A =
[[  -5.631   72.979   73.503  -68.466   23.181  -57.395  -39.926  217.934
  -114.646   -1.503  156.315   19.026]
 [  56.392  -18.609  133.646  142.589   23.181  -77.793  205.243  -37.653
   -29.866    0.806   63.568  -62.422]
 [  66.121  -32.976  -54.883   74.933   23.181  128.721  -42.138   -4.110
   -72.007   37.391  -83.011   98.379]
 [ 134.554 -134.029   20.918 -175.765   23.181   27.511   95.997  116.870
     5.765    1.132  184.648   63.575]]
Find the entry just left of the largest entry.
A: -39.926
Find the entry just left of 63.568.
A: 0.806
The 2nd largest entry -> 205.243
The entry just left of -29.866 -> -37.653
Find the entry just left of -175.765.
A: 20.918
The entry just left of 5.765 -> 116.870
Find the entry just left of -54.883.
A: -32.976
Find the 3rd smallest entry.
A: -114.646
The first entry in reading order -> -5.631
The entry just right of the smallest entry -> 23.181
The entry just right of 63.568 -> -62.422
Find the entry just right of 0.806.
A: 63.568
Find the minimum.
A: -175.765
Find the entry just right of -37.653.
A: -29.866
Find the entry just right of -68.466.
A: 23.181

a =
[[ -5.4   1.1 -10.0  -0.5 -12.8  19.5 -72.1  11.6  -3.1 -14.3 -16.3]
 [-14.5  -7.7  -6.0  29.7  24.7 -17.1 -25.5  13.9  55.4 -12.7  -2.4]
 [ -2.8 -10.0  -0.2 -31.5 -18.0 -13.4  36.6   2.2 -16.5  62.0 -14.1]
 [  4.8  12.0  -0.5  28.1   9.1 -53.8 -22.3   4.9   4.7 -44.5   3.5]
 [-14.3 -11.7 -16.8  11.5  27.9  -8.8 -27.2 -53.0 -13.2 -22.2   3.4]
 [ -0.8 -31.5  -1.7 -11.5 -57.8  14.9  20.4   4.5 -15.0  26.4 -21.0]
 [  8.5  10.7   0.9  37.7  20.4   4.8   7.8   6.9  43.9 -32.1  22.1]
 [  2.2   3.3  -0.1   9.1  26.8 -27.0 -49.3   6.3  -3.8 -26.4  19.2]
 [-25.6 -17.5 -14.1  -3.6  15.9  49.6 -35.8 -19.3  -9.3  -5.0 -13.3]
 [  8.2  44.2   6.7   1.3  37.3  -6.8  31.1   6.9  19.8  -1.8  25.9]
 [-22.3 -47.5 -27.9  -1.6 -14.3  23.8 -27.8   2.6   0.2  20.5 -10.1]
 [  1.2   3.1  30.6 -10.7  23.4  24.4  61.1   5.9   3.7   6.2 -13.2]
 [ 28.3   1.0  67.7  -9.3   2.1  -0.8  18.9  30.7 -16.3 -11.2  -6.7]
 [ 19.9  -5.7   2.7   8.8  15.2 -38.1  15.1   6.7  -0.8  -4.0  74.2]
 [ -1.8  -4.5  -6.5   4.1 -22.3  19.3 -60.4   6.2 -10.6 -25.7 -18.3]
 [  7.1  -7.4  29.2   2.3  57.8 -19.3  -5.4   7.0  -9.0 -14.7  23.4]]
Counting starts at 0.
The entry in the top-right corner -> -16.3
The largest entry -> 74.2
What is the entry in row 1 and column 0?
A: -14.5
The minimum -> -72.1
What is the entry directly below 28.3?
A: 19.9
The entry just left of the smallest entry: 19.5
What is the entry just right of 13.9?
A: 55.4
The entry just right of -12.7 -> -2.4
The bottom-left entry -> 7.1
What is the entry directly below 19.8?
A: 0.2
The entry just left of -10.7: 30.6
The entry just right of 15.9 -> 49.6
What is the entry just left of 3.4?
A: -22.2
What is the entry directly below the smallest entry?
A: -25.5
What is the entry in the top-left corner?
A: -5.4
The entry in row 0 and column 1 -> 1.1
The entry in row 0 and column 2: -10.0
What is the entry just left of 61.1?
A: 24.4
The entry directly above 3.3 is 10.7
What is the entry just left of 74.2?
A: -4.0
What is the entry in the bottom-right corner?
A: 23.4
What is the entry just right of 30.7?
A: -16.3
What is the entry just left of -3.6?
A: -14.1
The entry directly below -1.6: -10.7
The entry in row 2 and column 0: -2.8
The entry just left of 1.0: 28.3
The entry just left of 31.1 -> -6.8
The entry in row 2 and column 1 is -10.0
What is the entry in row 2 and column 2?
A: -0.2
The entry directly above -15.0: -13.2

17.619	-18.180	2.430	17.795	2.011	2.742	-9.199	4.777
The entry just right of 2.011: 2.742
The entry just right of the largest entry -> 2.011
Report the entry just left of 2.011.
A: 17.795

[[ 54 164 114 133 130  14 180  31  40 222]
 [ 56 164 113 134 131  15 181  31  38 221]
 [127 120 124  97  78 161 103 113  99 122]]
Indices start at 0.
Which number is the entry just left of the largest entry? 40
Which number is the entry in row 1 and column 0? 56
Which number is the entry in the top-right corner? 222
The entry in row 2 and column 1: 120
Which number is the entry at row 0, column 0? 54
The entry just left of 40: 31
Which number is the entry just left of the smallest entry? 130
The entry in row 0 and column 1 is 164
The entry directly above 134: 133
Which number is the entry just left of 133? 114

x =
[[ 7.2 63.3 10.4 23.8 -2.1 10.5  9.0  8.0 28.1 20.0 34.5  3.4 29.3]
 [10.6 44.3 17.8 16.5 -4.7  5.7 39.3 22.4 65.0 24.7 13.0 -0.5 22.9]
 [10.2 43.9 11.6 44.8 -5.2 17.3 51.8 12.7 56.8 42.3 35.7  1.7 42.4]
 [ 5.9 27.8  7.1 32.4  5.2 11.7 24.7  8.4 67.1 35.8 14.4 -2.2 26.9]]
The first entry of the smallest entry's row?
Answer: 10.2
The last entry, reading row by row: 26.9
The largest entry?
Answer: 67.1
The 4th entry from the end, reading row by row -> 35.8
The third entry on the main diagonal?
Answer: 11.6
The entry directly above the largest entry -> 56.8
The entry just right of 17.8 -> 16.5
The first entry in the row that holds the largest entry -> 5.9
The 2nd largest entry?
Answer: 65.0
The entry in the top-right corner is 29.3
The entry directly above 10.6: 7.2
The entry directly above 43.9 -> 44.3
The third largest entry is 63.3
The entry just left of the largest entry?
Answer: 8.4
The entry directly below the smallest entry?
Answer: 5.2
The entry just left of the smallest entry?
Answer: 44.8
The 2nd-last entry, reading row by row?
Answer: -2.2
The third entry in reading order -> 10.4
The 3rd entry from the end, reading row by row?
Answer: 14.4
The entry directly above 65.0: 28.1
The top entry of the column that holds the smallest entry?
Answer: -2.1
The second smallest entry -> -4.7
The largest entry in the first column -> 10.6
The smallest entry: -5.2
The entry just right of the smallest entry?
Answer: 17.3
The last entry of the smallest entry's row -> 42.4

m = [5943, 7934, 8348, 8057, 8363, 8183, 7946, 5066, 7563, 3533, 3068, 7916, 3056, 5589, 8154]
The entry just left of 3068: 3533
Report the entry just right of the smallest entry.
Answer: 5589
The largest entry -> 8363
The entry just left of the largest entry is 8057
